[[146 116 108 101 155 104]
 [141 111 115 103 129 108]]
->
[[104 108]
 [155 129]
 [101 103]
 [108 115]
 [116 111]
 [146 141]]

[[128 128 128 127 128 128 128 128 128 128 128 129]
 [123 126 133 122 127 134 147 128 130 113  99 137]
 [134 128 123 122 126 133 143 129 133 125 111 130]
 [134 127 123 122 125 133 142 129 133 125 112 130]
 [136 128 118 121 124 133 138 125 134 126 119 131]
 [132 128 126 121 128 134 146 129 130 123 107 135]
 [128 127 128 123 127 134 145 130 131 119 104 135]]
->
[[129 137 130 130 131 135 135]
 [128  99 111 112 119 107 104]
 [128 113 125 125 126 123 119]
 [128 130 133 133 134 130 131]
 [128 128 129 129 125 129 130]
 [128 147 143 142 138 146 145]
 [128 134 133 133 133 134 134]
 [128 127 126 125 124 128 127]
 [127 122 122 122 121 121 123]
 [128 133 123 123 118 126 128]
 [128 126 128 127 128 128 127]
 [128 123 134 134 136 132 128]]

[[119 121 122 118 126 124 118 134 145 112 113]
 [140 141 140 113 113 143 116 154 124 124 122]
 [113 118 125 132 148 125 146 112 119 133 136]]
->
[[113 122 136]
 [112 124 133]
 [145 124 119]
 [134 154 112]
 [118 116 146]
 [124 143 125]
 [126 113 148]
 [118 113 132]
 [122 140 125]
 [121 141 118]
 [119 140 113]]

[[151 107 130 130 150 108 127 109]
 [155 105 123 137 152 105 124 104]
 [102 153 126 125 104 151 130 149]
 [103 152 130 122 106 151 132 149]
 [150 109 124 139 146 108 123 108]
 [121 134 125 135 119 131 125 131]]
->
[[109 104 149 149 108 131]
 [127 124 130 132 123 125]
 [108 105 151 151 108 131]
 [150 152 104 106 146 119]
 [130 137 125 122 139 135]
 [130 123 126 130 124 125]
 [107 105 153 152 109 134]
 [151 155 102 103 150 121]]

[[133 133 124 102 129]
 [139 132 133 132 130]
 [123 140 135 119 132]
 [121 133 133 122 115]
 [130 115 113 134 133]
 [128 134 136 128 133]
 [126 119 136 118 132]
 [115 111 128 119 110]
 [135 130 138 109 138]
 [132 126 127 125 127]
 [135 118 134 127 130]]
->
[[129 130 132 115 133 133 132 110 138 127 130]
 [102 132 119 122 134 128 118 119 109 125 127]
 [124 133 135 133 113 136 136 128 138 127 134]
 [133 132 140 133 115 134 119 111 130 126 118]
 [133 139 123 121 130 128 126 115 135 132 135]]

[[111 122 115]
 [128 114 121]
 [138 119 124]
 [126 129 136]
 [123 139 135]
 [107 144 110]
 [133 131 124]
 [126 115 138]
 [114 148 115]
 [147 131 133]
 [132 145 135]
 [136 123 126]]
->
[[115 121 124 136 135 110 124 138 115 133 135 126]
 [122 114 119 129 139 144 131 115 148 131 145 123]
 [111 128 138 126 123 107 133 126 114 147 132 136]]

[[106 120 135 111 115 125 134 113]
 [123 135 101 109 121 110 132 139]
 [131 150 123 132 126 125 118 152]
 [150 129 133 139 146 145 128 123]
 [141 116 136 118 142 134 130 155]]
->
[[113 139 152 123 155]
 [134 132 118 128 130]
 [125 110 125 145 134]
 [115 121 126 146 142]
 [111 109 132 139 118]
 [135 101 123 133 136]
 [120 135 150 129 116]
 [106 123 131 150 141]]

[[125 129 122 126 131 125 126 129 131 126 125 133]
 [109 117 117 122 135 116 123 124 144 120 114 117]
 [124 124 127 124 130 125 126 126 133 125 126 124]
 [146 143 144 131 118 139 128 131 110 140 152 133]
 [147 140 144 132 119 140 130 131 111 139 149 134]
 [148 143 142 134 119 140 131 132 110 139 148 137]
 [142 137 137 132 122 137 130 131 115 136 142 135]
 [124 129 126 123 129 125 124 127 131 128 129 127]]
->
[[133 117 124 133 134 137 135 127]
 [125 114 126 152 149 148 142 129]
 [126 120 125 140 139 139 136 128]
 [131 144 133 110 111 110 115 131]
 [129 124 126 131 131 132 131 127]
 [126 123 126 128 130 131 130 124]
 [125 116 125 139 140 140 137 125]
 [131 135 130 118 119 119 122 129]
 [126 122 124 131 132 134 132 123]
 [122 117 127 144 144 142 137 126]
 [129 117 124 143 140 143 137 129]
 [125 109 124 146 147 148 142 124]]
---
[[142 132 134]
 [153 142 110]
 [131 120 138]]
->
[[131 120 138]
 [142 132 134]
 [153 142 110]]

[[135 100 150 129 129 144]
 [114 143 123 120 121 115]
 [125 150 148 100 138 140]
 [115 114 105 141 143 131]
 [104 148 141 140 119 106]
 [151 107 134 150 128 152]]
->
[[135 100 150 129 129 144]
 [125 150 148 100 138 140]
 [104 148 141 140 119 106]
 [151 107 134 150 128 152]
 [114 143 123 120 121 115]
 [115 114 105 141 143 131]]

[[128 123 130 126 123 121 131 129 134 136]
 [104 131 135 143 150 119 144 103 111 109]
 [116 136 131 137 143 130 131 114 112 111]
 [144 123 123 117 112 133 119 145 143 143]
 [130 130 124 128 128 135 122 132 128 127]]
->
[[104 131 135 143 150 119 144 103 111 109]
 [116 136 131 137 143 130 131 114 112 111]
 [128 123 130 126 123 121 131 129 134 136]
 [130 130 124 128 128 135 122 132 128 127]
 [144 123 123 117 112 133 119 145 143 143]]

[[125 119 136]
 [132 117 135]
 [125 132 133]
 [119 135 115]
 [119 139 141]
 [135 121 123]
 [140  99 128]]
->
[[119 139 141]
 [125 119 136]
 [132 117 135]
 [125 132 133]
 [140  99 128]
 [135 121 123]
 [119 135 115]]

[[148 148 112 140 114 119 124]
 [122 138 138 152 128 112 111]
 [113 148 141 114 106 143 126]]
->
[[113 148 141 114 106 143 126]
 [122 138 138 152 128 112 111]
 [148 148 112 140 114 119 124]]

[[118 123 143 124 121 134 124 133]
 [127 131 141 118 126 132 139 131]
 [135 126 108 127 137 120 128 122]
 [124 127 130 129 128 126 123 125]
 [122 136 122 128 129 122 132 131]
 [119 134 110 130 133 135 120 137]
 [149 114 154 133 133 116 116 105]
 [117 134 145 125 128 130 143 138]]
->
[[149 114 154 133 133 116 116 105]
 [117 134 145 125 128 130 143 138]
 [118 123 143 124 121 134 124 133]
 [127 131 141 118 126 132 139 131]
 [124 127 130 129 128 126 123 125]
 [122 136 122 128 129 122 132 131]
 [119 134 110 130 133 135 120 137]
 [135 126 108 127 137 120 128 122]]

[[124 120 127 131 118 121 137 111 119 151 145]
 [134 121 113 127 123 111 119 129 131 126 132]
 [126 133 136 130 145 137 155 132 132 110 119]
 [113 130 124 121 143 107 138 127 137 134 128]]
->
[[126 133 136 130 145 137 155 132 132 110 119]
 [124 120 127 131 118 121 137 111 119 151 145]
 [113 130 124 121 143 107 138 127 137 134 128]
 [134 121 113 127 123 111 119 129 131 126 132]]

[[134 151 134 134 135 135]
 [128 150 128 128 128 128]
 [100 147 102 101  98  99]
 [111 149 112 112 110 110]
 [139 152 138 140 140 141]]
->
[[139 152 138 140 140 141]
 [134 151 134 134 135 135]
 [128 150 128 128 128 128]
 [111 149 112 112 110 110]
 [100 147 102 101  98  99]]

[[112 122 134 115 134 134 137 118 107 120 143 150 119]
 [140 128 153 142 133 146 119 113 118 123 120 123 147]
 [122 116 138 109 120 138 127 118 110 128 144 141 113]
 [103 122 115 120 123 121 133 140 131 133 131 133 110]]
->
[[140 128 153 142 133 146 119 113 118 123 120 123 147]
 [122 116 138 109 120 138 127 118 110 128 144 141 113]
 [112 122 134 115 134 134 137 118 107 120 143 150 119]
 [103 122 115 120 123 121 133 140 131 133 131 133 110]]
---
[[133 117 139]
 [129 125 104]
 [127 116 131]
 [145 141 128]]
->
[[129 125 104]
 [127 116 131]]

[[126 116 116 130 145]
 [128 112 115 132 151]
 [124 117 117 128 144]
 [123 116 116 128 145]]
->
[[128 112 115]
 [124 117 117]]

[[103 105 145 120]
 [100 111 146 132]
 [104 115 142 130]]
->
[[100 111 146]
 [104 115 142]]

[[132 138 118 128 128]
 [135 110 126 124 124]
 [135 150 145 107 107]]
->
[[135 110 126]
 [135 150 145]]

[[106 127 117 141]
 [122 128 125 123]
 [133 128 129 111]
 [127 128 126 117]
 [113 128 121 133]]
->
[[122 128 125]
 [133 128 129]]

[[127 138 104]
 [148 111 128]
 [106 121 116]
 [130 135 106]]
->
[[148 111 128]
 [106 121 116]]

[[152 143 151 110]
 [139 136 134 128]
 [140 133 155 142]]
->
[[139 136 134]
 [140 133 155]]

[[123 120 125 124]
 [127 127 116 118]
 [132 139 103 106]
 [129 142 107 108]
 [129 141 108 109]]
->
[[127 127 116]
 [132 139 103]]

[[104 142 125]
 [116 129 115]
 [150 130 136]]
->
[[116 129 115]
 [150 130 136]]
